(in the rows, 128 means zero)
Each path below is one point turned by a fixed rotation once a step. After each direction that follows a path, write how fast that rotation turns it, in degrees each step (0 if it stays still).
Each turn is a multiple of 5 degrees from 10 to 175, or 0.
Each row of a path follows its step; steps can be skipped.
Path 1:
step 1: [125 119 128 135 130 119 135 133 137 130 123 134 126 123 130 135 134 145
 123 145 133 126 130 134 120 127 120 143 132 122 110 118 129]
step 2: [140 132 147 140 124 117 122 126 128 127 139 131 118 118 134 116 127 130
 128 134 129 129 126 130 131 117 132 145 125 119 131 135 125]
step 4: [133 118 121 133 130 128 127 124 125 116 131 132 137 145 131 135 134 136
 119 137 127 131 118 119 128 135 116 118 144 140 137 132 126]
step 5: [137 119 124 137 122 128 128 133 134 127 121 125 137 129 131 131 125 132
 133 109 120 130 112 137 141 133 129 124 137 114 133 136 118]
step 6: [136 127 117 134 125 128 126 132 133 133 126 126 134 126 121 131 115 134
 126 120 114 124 136 134 128 136 132 125 111 123 109 128 144]
step 7: [130 122 130 132 144 121 116 126 127 143 138 120 120 136 128 118 124 133
 131 139 134 130 123 119 130 124 123 119 116 134 112 121 132]
step 8: [130 136 144 121 127 135 122 134 128 133 124 125 125 123 126 121 141 135
 136 135 136 119 120 139 129 129 118 123 126 122 127 112 110]
step 9: [139 130 132 129 118 129 131 125 136 115 137 142 134 118 131 132 139 126
 133 138 119 117 139 127 119 130 117 137 139 126 121 118 129]
step 10: [143 132 137 133 128 128 132 114 136 131 146 131 130 132 146 122 129 117
 130 126 121 141 127 122 125 128 134 126 133 124 136 140 132]
step 11: [126 138 136 120 128 143 134 129 129 138 125 127 142 142 126 135 122 130
 113 128 122 142 123 139 128 139 129 120 122 131 136 132 128]
Speeds:
[128 123 129 128 128 130 124 130 129 122 127 127 127 123 125 132 129 125
 126 127 126 130 124 134 129 125 127 132 132 124 128 123 128] | 100
[129 128 127 126 125 124 130 127 130 128 124 125 130 128 129 128 133 129
 132 130 131 124 129 129 133 133 129 130 137 127 125 129 130] | 90
[130 125 122 129 131 131 125 127 130 125 128 127 126 131 133 129 129 130
 127 128 128 128 132 128 122 127 127 132 130 135 123 127 129] | 130
[132 134 127 128 124 127 125 128 126 125 131 129 122 125 125 126 127 126
 128 131 134 124 129 129 131 126 124 127 129 133 128 126 125] | 65
[128 130 130 127 129 134 130 127 130 132 131 131 128 129 127 130 130 121
 134 128 127 134 131 129 132 130 127 128 129 130 125 123 127] | 25
[130 129 126 132 128 130 127 131 125 123 122 131 128 132 126 129 128 128
 130 128 126 131 124 128 135 128 130 130 126 133 130 132 131] | 45
Path 2:
step 0: [130 131 129 119 125 125 124 142 134 133 120 139 131 121 135 128 118 133
 117 115 123 125 135 136 113 130 117 126 113 122 119 130 115]
step 2: [123 143 130 128 130 122 133 136 131 140 119 147 137 121 130 121 125 136
 133 119 124 130 130 144 113 129 134 135 121 123 127 138 134]
step 3: [125 131 122 127 129 117 130 123 138 127 118 127 110 122 125 121 119 131
 122 114 142 132 134 147 130 122 136 123 119 128 136 128 118]
step 4: [119 142 129 142 129 116 123 131 127 136 124 125 130 119 133 128 133 130
 128 119 132 139 131 147 121 125 115 129 118 133 115 139 137]
step 5: [122 132 128 137 127 110 124 122 137 137 130 136 117 122 120 115 113 125
 129 136 141 128 144 132 129 120 133 135 120 126 134 130 133]
step 6: [120 127 127 153 124 133 129 129 130 140 124 133 122 129 124 112 129 126
 116 115 126 131 132 145 121 132 118 130 131 133 125 133 129]
step 7: [131 119 114 143 126 119 126 131 140 137 126 132 117 117 125 129 113 121
 135 139 132 133 135 133 128 114 122 121 124 132 119 136 120]
step 9: [126 120 117 123 127 129 135 131 134 139 124 135 126 130 114 120 104 118
 129 129 129 124 140 133 119 131 122 125 125 135 112 128 121]
step 10: [135 131 132 144 130 138 140 138 138 131 122 127 131 118 125 130 115 143
 128 132 128 125 131 144 132 140 127 123 126 126 122 143 119]
step 11: [136 137 122 118 118 118 138 134 138 133 117 134 132 134 119 135 121 115
 134 134 132 128 134 144 112 130 128 123 119 127 127 137 120]
Speeds:
[128 128 133 132 129 134 124 131 124 128 126 130 130 124 130 128 132 130
 127 124 125 126 128 129 128 132 124 132 125 126 128 133 130] | 175
[131 132 131 130 127 125 128 127 132 129 127 133 131 130 129 128 132 126
 127 133 127 124 133 127 125 128 133 132 127 123 133 126 126] | 125
[131 127 125 132 123 131 131 130 129 127 125 125 131 131 126 127 126 124
 129 133 130 123 130 127 133 130 125 131 129 133 126 131 127] | 25
[128 129 137 129 126 126 129 123 129 126 124 127 126 129 125 125 132 127
 129 129 129 127 122 131 128 130 125 125 132 129 127 126 126] | 155
[128 132 125 129 127 123 131 128 123 126 121 126 126 128 130 128 129 132
 130 126 131 128 126 129 128 129 130 133 124 131 131 125 132] | 35
Path 3:
step 0: [130 134 125 132 132 121 129 123 128 137 119 127 151 130 123 142 127 128
 122 118 132 142 125 129 141 127 132 140 133 121 136 125 131]
step 1: [143 129 132 123 115 123 125 125 131 127 123 145 142 124 122 129 130 135
 120 129 133 111 131 131 120 136 136 132 121 128 130 140 131]
step 2: [138 130 120 134 142 123 133 121 119 133 115 126 135 139 123 129 131 129
 127 133 136 133 137 126 136 141 133 139 129 114 115 129 131]
step 3: [147 129 129 129 124 130 116 133 117 127 136 131 139 137 128 122 135 131
 124 135 116 125 121 132 123 139 139 128 125 124 143 135 135]
step 4: [131 134 121 126 131 135 134 126 132 129 126 134 146 128 125 128 121 126
 145 125 122 133 133 136 144 144 135 130 128 113 121 124 126]
step 5: [142 132 123 124 127 137 124 125 123 135 121 124 138 119 126 131 134 134
 118 127 134 132 121 146 125 128 135 120 114 123 142 133 131]
step 7: [136 127 126 130 126 122 120 127 121 132 130 137 133 126 119 131 127 132
 115 127 135 127 130 139 134 125 137 137 124 115 134 154 131]
step 8: [142 130 135 124 144 129 137 117 126 126 127 137 136 127 127 123 127 132
 124 141 127 122 139 126 126 145 138 135 129 119 125 118 135]
step 9: [136 127 114 141 127 133 130 137 118 136 133 124 136 135 133 130 129 135
 130 139 128 130 119 137 134 131 146 134 130 118 135 139 130]
step 11: [135 136 119 134 130 137 138 134 132 134 123 125 139 130 123 142 127 132
 128 135 137 126 133 153 128 129 130 125 121 123 127 139 127]
Speeds:
[128 128 127 131 134 132 123 127 126 131 134 132 126 128 128 123 125 128
 128 132 121 129 128 126 131 129 130 128 126 126 130 125 124] | 70
[127 130 129 132 132 124 129 129 135 123 127 125 126 130 126 131 126 129
 127 127 130 132 129 127 134 132 131 126 129 126 127 124 128] | 170
[125 127 132 126 124 126 125 129 130 125 134 132 131 128 125 129 126 127
 132 121 125 126 129 129 133 128 128 130 131 126 130 133 127] | 115
[134 127 134 128 132 129 125 129 125 128 127 124 128 126 127 124 132 124
 128 123 131 131 130 127 131 121 128 128 128 125 129 127 129] | 145
[128 120 125 130 129 122 127 126 126 127 130 129 129 130 124 124 127 131
 127 127 130 126 133 128 124 126 132 129 132 129 126 126 130] | 60
Path 4:
step 0: [132 143 118 121 128 138 120 126 121 129 125 131 131 132 119 140 123 122
 120 136 131 142 135 126 140 123 135 120 138 119 135 124 134]
step 1: [124 144 124 119 131 116 129 136 127 132 111 130 138 131 142 129 131 128
 123 127 119 139 129 122 130 123 129 124 118 133 121 141 129]
step 3: [130 128 123 113 128 132 128 132 139 132 129 133 122 134 135 131 125 122
 120 143 137 147 138 113 131 135 123 122 136 125 124 133 123]
step 4: [129 136 123 123 128 119 128 149 123 129 121 128 133 122 123 134 135 133
 133 131 112 136 143 119 123 135 134 125 126 137 129 121 133]
step 5: [145 134 115 132 130 132 131 119 122 133 119 124 140 132 115 134 124 122
 110 123 128 139 134 119 132 128 125 127 131 127 135 128 128]
step 6: [124 149 117 118 128 120 121 136 124 135 123 128 117 133 137 130 134 126
 125 132 137 139 137 125 130 124 129 130 118 122 132 140 123]
step 7: [134 133 126 124 116 117 132 131 138 121 119 126 137 125 126 134 123 129
 131 117 133 134 142 115 124 119 141 118 132 139 124 131 135]
step 8: [142 125 126 114 132 135 135 131 131 131 125 144 134 124 125 130 125 121
 115 140 137 145 134 123 126 133 132 130 118 126 131 127 127]
step 9: [130 137 118 131 128 125 126 146 134 143 122 126 126 128 127 136 127 126
 137 137 115 136 142 117 133 125 126 130 130 118 123 132 135]
step 11: [130 139 114 120 121 135 125 131 117 132 123 130 124 125 122 134 134 131
 123 135 149 139 140 130 131 129 137 124 131 118 134 131 132]
Speeds:
[133 125 127 126 131 129 132 129 126 133 119 125 129 124 129 128 125 132
 126 129 125 128 126 133 128 128 127 129 126 126 129 128 130] | 100
[132 126 130 129 124 127 132 124 129 126 129 130 132 128 127 133 131 125
 127 123 127 126 130 131 127 134 127 130 127 131 133 131 132] | 130
[130 119 132 129 129 126 130 135 133 130 131 134 128 126 128 129 126 128
 128 129 127 127 128 124 132 129 128 126 128 126 128 130 126] | 65
[126 131 129 128 128 123 134 125 132 127 129 131 128 131 129 131 125 127
 125 131 128 126 126 130 126 122 131 124 123 124 127 126 131] | 60
[126 126 131 127 123 132 127 126 129 126 125 126 128 129 131 128 126 124
 121 129 126 130 125 125 127 129 123 125 123 131 127 128 124] | 155
